[[141 108 119 115 102 121 152]
 [129 108 108 125 100 116 128]] out 141, 128

[[119 117 117 156 100 117]
 [132 138 118 125 130 117]] out 119, 117

[[134 121 110 145]
 [141 127 113 151]
 [137 146 143 140]] out 134, 140

[127 128 111 129 103 128 147] out 127, 147

[135 141 117 150 127 131] out 135, 131

[[104 129 129 110 152 106]
 [137 118 124 123 132 137]] out 104, 137

[133 151 130 123 118 144] out 133, 144
---
[[134 130 144 137]
 [119 125 123 108]
 [119 152 141 135]] | 123

[[122 118 119 114 125]
 [121 116 116 106 125]] | 106

[[134 126 128 125]
 [130 116 132 130]
 [124 119 150 133]] | 132

[[122 128 104 121]
 [118 141 119 106]
 [114 126 136 119]] | 119

[[130 116 144 111 121 133]
 [143 137 139 127 106 117]] | 106

[[122 119 129 142]
 [115 139 147 150]
 [113 117 114 143]] | 147
---
Q:
[[124 118 125 123 120 118 122]
 [123 103 125 111 112 104 124]
 [128 148 131 146 149 154 116]]
A: 154

Q:
[[132 129 139 130 117 125 152]
 [136 133 144 133 144 131 138]]
A: 152

Q: [151 128 117 127]
A: 151

Q:
[[101 148 122 142 118 119 119]
 [156 127 140  99 149 120 143]]
A: 156

Q: [147 120 125 129 143 103 118]
A: 147

Q: [116 107 132 130 157]
A: 157

Q:
[[108 112 107 140 130 134]
 [110 119 118 141 131 143]
 [104 115 115 142 137 142]]
A: 143

Q: [106 142 100 125 136]
A: 142

Q: [138 120 120 117 130 133 153]
A: 153
---
[[130 142 137 137 111 115 138]
 [124 125 112 126 140 155 113]
 [131 136 141 133 114 107 141]] Out: 142

[138 132 134 138 102 142] Out: 132

[137 120 128 153 126] Out: 120

[[111 136 125 122 122 145 120]
 [112 132 127 125 124 151 121]
 [123 143 126 125 126 121 126]] Out: 136

[[124 128 134 118 104 108]
 [125 128 132 122 110 114]
 [125 128 131 122 111 115]] Out: 128

[104 124 138 111 135 127] Out: 124

[[124 126 126 124]
 [103 106 104 105]] Out: 126

[[144 128 149 127]
 [132 135 152 126]] Out: 128
---
141,103,134,143,132
105,101,153,132,120
101,120,124,104,123
result: 132

129,124,135,148
138,106,131,126
result: 135

152,109,140,131,111
152,116,143,128,119
result: 131

127,116,147,144,132
122,126,138,151,127
128,130,146,134,123
result: 151

112,142,108,122
127,135,99,127
result: 108

108,124,108,128,119,130
122,124,117,116,124,105
148,129,117,116,126,117
result: 124

131,127,126,134,122,129,123
111,115,114,142,104,122,100
128,129,128,127,129,129,129
result: 122

129,129,130,124,131,129,130
129,128,127,123,148,140,128
130,128,123,130,157,149,122
result: 140

151,151,139,124,124
126,127,135,155,152
result: 124
---
[141 119 112 140 120 114 158] result: 120

[[153 132 110 144]
 [115 132 133 128]
 [134 119 140 124]] result: 132

[150 143 149 152 154 151 148] result: 154

[102 111 136 145 109 133 126] result: 109

[133 135 119 104 146 128 148] result: 146

[[105 127 106 126 134]
 [127 147 142 133 121]] result: 106

[[128 121 125 124 125 134]
 [123 142 139 139 137  99]
 [131 113 119 118 121 148]] result: 124

[130 124 116 153 120 113] result: 153

[154 122 138 112] result: 122
---
[156 130 145 107 107 105 110]	107, 156

[110 110 103 146 145]	103, 146

[[147 139 130 126 131 141 149]
 [121 129 129 121 110 105 111]
 [127 116 107 106 116 130 141]]	121, 149

[119 122 136 100 125]	136, 136

[107 113 156 142 129 139 137]	142, 156

[142 129 149 113 114]	149, 149
---
132  110  139  151  111  126
130  117  130  128  108  147
==> 151, 147

127  128  116  158  103  144  107 ==> 158, 144

141  137  154  127
149  149  145  115
125  127  128  155
==> 155, 154

106  104  105  101  115  118  107 ==> 118, 115

154  107  108  122  127  134  118 ==> 154, 134

130  138  113  101  104 ==> 138, 130

157  149  136  135 ==> 157, 149

106  121  126  129  112  123  133
105  116  127  123  103  124  134
127  127  124  150  130  155  115
==> 155, 150

133  124  117  104  139  145  148 ==> 148, 145
---
Input: [ 98 141 127 133 120 135 131]
Output: 141, 135

Input:
[[139 137 150 123]
 [141 121 144 145]
 [139 127 135 134]]
Output: 150, 145

Input: [107 123 119 126 114 142 123]
Output: 142, 126

Input:
[[129 120 121 112]
 [135 116 112 105]
 [136 133 145 135]]
Output: 145, 136

Input: [155 118 119 124 139]
Output: 155, 139

Input: [103 120 158 102]
Output: 158, 120

Input: [121 135 145 127 146 149 106]
Output: 149, 146

Input:
[[127 139 124 128 124 100 133]
 [113 110 112 131 129 135 123]
 [124 118 130 133 125 112 127]]
Output: 139, 135

Input:
[[128 112 118 134 123 146 131]
 [135 127 122 115 132 103 130]
 [118 119 122 130 121 136 128]]
Output: 146, 136
---
[134 130 136 149 124 113 132] value 132
[125 138 109 107] value 107
[137 145 154 113 114 138] value 138
[127 141  99 136 151] value 151
[135 152 119 143 133 130] value 130
[154 106 131 110 103] value 103
[129 151 132 133 147] value 147
[113 142 103 136 102 132] value 132
---
[144 150 138 137 141 140 129] 129
[106 119 117 101 157] 157
[156 147 147 104] 104
[143 121 117 131 151 128 122] 122
[156 153 134 145 127] 127
[105 126 110 115 121 120 114] 114
[139 114 135 127 104] 104
[123 107 141 106 121 130] 130
[122 154 155 150 137 133] 133
---
array([[116, 121, 111, 116, 151, 137],
       [156, 121, 134, 147, 118, 128],
       [117, 121, 112, 121, 148, 129]]) 116

array([[120, 103, 133, 127, 127, 122],
       [113, 130, 127, 111, 116, 142],
       [139, 133, 126, 127, 142, 133]]) 127

array([[114, 118, 135, 125, 124, 141],
       [125, 121, 127, 106, 121, 134],
       [151, 136, 123, 112, 130, 128]]) 125

array([[107, 150, 116, 103, 115, 142],
       [115, 134, 152, 117, 106, 135],
       [122, 123, 135, 141, 145, 127]]) 103

array([[131, 140, 134, 122, 150, 133],
       [127, 125, 125, 132, 124, 128],
       [130, 139, 134, 122, 147, 132]]) 122

array([[135, 113, 129, 142, 144, 143],
       [138, 109, 129, 144, 147, 145],
       [119, 153, 127, 114, 111, 113]]) 142

array([[135, 149, 120, 129, 121, 116],
       [125, 142, 105, 116, 133, 121],
       [126, 113, 121, 127, 138, 141]]) 129

array([[138, 139, 120, 137, 113, 150],
       [132, 153, 130, 132, 140, 152],
       [124, 107, 125, 128, 118, 110]]) 137
